A single turn carries every row of the set below to another of its rows. Some are shown first; where does it send the rows asked next?
j939: [-1.22  0.07  2.24 -0.69  0.91 -0.33 -0.55  0.47 -1.01  1.48 -0.21  1.13
 -0.56  2.12  0.46  0.19  1.97]
j138: [-1.10 -0.47  1.92 -0.64  0.98 -0.92 -0.84  1.48 -1.82  1.25 -0.16  1.45
 -2.30  1.42  0.05 -0.68 -0.53]
j866: [ 0.05 -0.55 -0.10 -0.81  0.32  0.72 -1.89 -0.07 -1.88 -0.56 -0.74 -0.21
 -0.25  0.63  1.42  1.66  0.01]
j579: [-1.43 -0.87  2.13 -0.42  0.65 -0.64 -0.69  1.13 -0.54  0.89  0.04  1.84
 -2.60  1.23  1.74 -0.46  0.43]
j218: [-0.13  0.30  2.21  0.71  0.36  0.70  0.62  0.31  0.24  0.07  0.73 -0.79
 -1.54  0.19 -0.43 -0.24 -1.49]
j779: [-0.53 -1.32  1.76  0.34  0.89 -0.14  0.21  0.86 -0.26  0.25 -0.66  0.85
 -3.23  0.19  0.41 -1.14 -1.40]
j707: [-0.07 -0.49  0.43 -2.00  0.48 -0.50 -0.59  0.00 -1.65  0.02 -2.62  0.08
 -0.93  1.22  1.50  0.74  1.90]
j52: [-0.35  0.48  0.43  0.66  0.26 -1.24 -0.83 -0.27 -2.08 -1.84 -2.62 -0.62
 -1.08  0.97  0.06  0.13  1.30]
j973: [-0.49 -0.09  1.56 -0.50 -1.24 -0.50  0.59  2.02  0.17 -1.35 -2.01  0.35
 -1.05  1.27  2.25 -0.53  1.84]
j931: [-0.87  0.27  1.33 -0.45  0.13  0.24 -0.62  0.64 -0.20 -0.16 -0.86 -0.25
  0.37  1.53 -0.71  0.22 -2.04]
j123: [ 0.82 -0.07  1.38 -0.62 -0.93 -0.25  1.37  2.65 -0.76 -1.32 -0.14 -0.51
 -0.83  1.44  0.18 -1.55  0.68]
j150: [-0.20 -1.16  0.94 -2.01 -0.08 -0.40 -0.89  2.12 -0.67  0.97 -0.55  0.59
 -1.51  1.80  2.31  0.75  0.75]
j750: [-0.97  0.99  1.22 -0.38  0.71 -0.19 -0.86  0.74 -1.62 -1.18 -1.06 -0.65
 -0.06  1.33 -0.03  1.07 -1.83]
j54: [-0.53 -0.95  0.62 -0.37 -0.73  0.33 -1.55  0.75  0.11  0.38 -0.37  0.32
  0.26  1.63  0.00  0.00 -1.29]
j856: [-1.15 -0.31  2.43 -0.92  0.66 -0.31 -0.28  0.16 -0.52  0.47 -0.83  0.88
 -0.98  1.21  2.31  0.49  2.48]
j60: [-0.18  0.04  1.52 -0.53 -2.25 -1.28  0.27  0.18 -0.46 -0.59 -2.55 -1.13
 -2.37  1.15  1.86  0.38  0.93]
j667: [ 0.18 -1.34  1.68 -0.38  0.04  0.64 -0.35  2.59  0.24  0.37  0.81  0.49
 -1.46  0.85  0.89 -0.67 -0.71]
j237: [ 0.78 -0.15  0.32  0.84 -0.70 -1.40  0.26  0.88 -0.30 -1.32 -0.82 -1.94
 -0.58  0.92  1.13  1.36  1.23]
j44: [-0.47 -0.28  1.81  1.60  0.09  0.54 -0.47  0.69 -1.50 -0.87 -1.01  0.27
 -4.05  0.78  0.49 -0.83 -0.14]
j29: [ 1.10 -0.36  0.40 -0.05 -0.12 -1.03  0.91  0.58 -0.95 -0.57 -1.07 -2.09
 -2.16 -0.28  0.46  0.95 -1.11]
j676: [ 0.20  1.44  1.73 -0.82  0.49  0.64  2.28  0.53 -1.10 -0.49  0.56 -0.76
 -1.20  1.18  0.13 -0.14  0.90]
j975: [ 0.30 -0.90  1.17 -0.50  0.84 -0.73  0.30  1.39 -1.73  0.07 -0.88 -0.04
 -2.81 -0.31 -0.27 -0.63 -1.80]
j62: [-1.48  0.89  2.35  0.54  0.64  0.70  0.32  1.07 -0.64 -0.03  0.28  0.77
 -3.64  1.66  1.46  0.19  0.16]
j385: [ 0.48 -0.32  1.09 -1.35 -2.09 -1.44  0.54  1.70 -1.13  0.45 -0.36 -1.04
 -2.33  2.35  0.53 -0.21  0.33]
j20: [ 0.40 -0.59  0.25  0.32  0.13  0.10 -0.40  0.58 -2.84 -0.90 -0.51  0.18
 -2.72  1.56 -0.31 -1.14  1.90]
j284: [-0.34  0.37  0.37 -0.33  1.00  0.22 -1.51  0.59 -2.45 -1.61 -1.09 -0.46
 -0.23  0.77  0.85  1.42 -0.73]
j191: [-0.54  1.57  1.07  0.42  0.17 -0.75  0.42  0.61 -2.38 -0.52  1.02 -0.31
 -2.72  2.45  0.48  0.48  1.16]
j951: [-0.14 -1.24  0.00 -0.74 -0.72  0.48 -2.06  0.16 -0.63  0.48 -0.12  0.17
 -0.23  1.33  1.20  1.05 -0.30]
j93: [ 0.11 -0.16  1.68  1.08 -0.50 -1.67  0.31  0.57 -0.25 -1.75 -2.08 -2.05
 -1.87  0.78  1.12  0.99  0.31]
j683: [ 0.06 -0.56  1.73  0.55  0.27 -0.84  0.93  0.07  0.03 -0.46 -1.59 -1.60
 -3.21  0.11  0.25  0.17 -1.60]
j885: [-0.68  1.34  1.49  1.63 -0.21 -1.28 -0.20 -0.54 -1.08 -1.09 -0.49 -1.43
 -1.78  0.93 -0.59  0.47 -0.61]
j373: [-0.15 -0.35  1.98  0.35  0.15 -0.82  0.03  0.35 -0.43 -1.66 -2.11 -0.73
 -0.30  0.82  1.81  0.56  2.63]
j228: [-0.98  0.52  2.29 -0.67  0.57  1.18  1.37  1.28  0.43 -0.24 -0.75  0.97
 -1.49  1.23  1.93 -0.28  1.44]
j762: [ 0.87 -0.76  0.62 -1.81 -0.63  0.31  0.68 -0.42 -1.88  1.01 -1.22 -0.71
 -2.60  1.43 -0.13 -0.59  1.25]
j925: [-0.06 -0.16  1.21  0.45  0.19 -0.39 -0.13  0.55 -0.29 -0.35 -0.74 -0.37
  0.61  1.62  0.82  0.57  3.00]
j661: [ 0.33 -0.42  1.68  0.31 -0.94  0.28  0.23 -0.87 -1.20 -0.49 -2.56 -1.13
 -3.34  0.11  0.44 -0.44  0.34]

j150 goes to j667
j750 goes to j284
j856 goes to j579
Now these:
j62 goes to j44
j762 goes to j385
j138 goes to j975

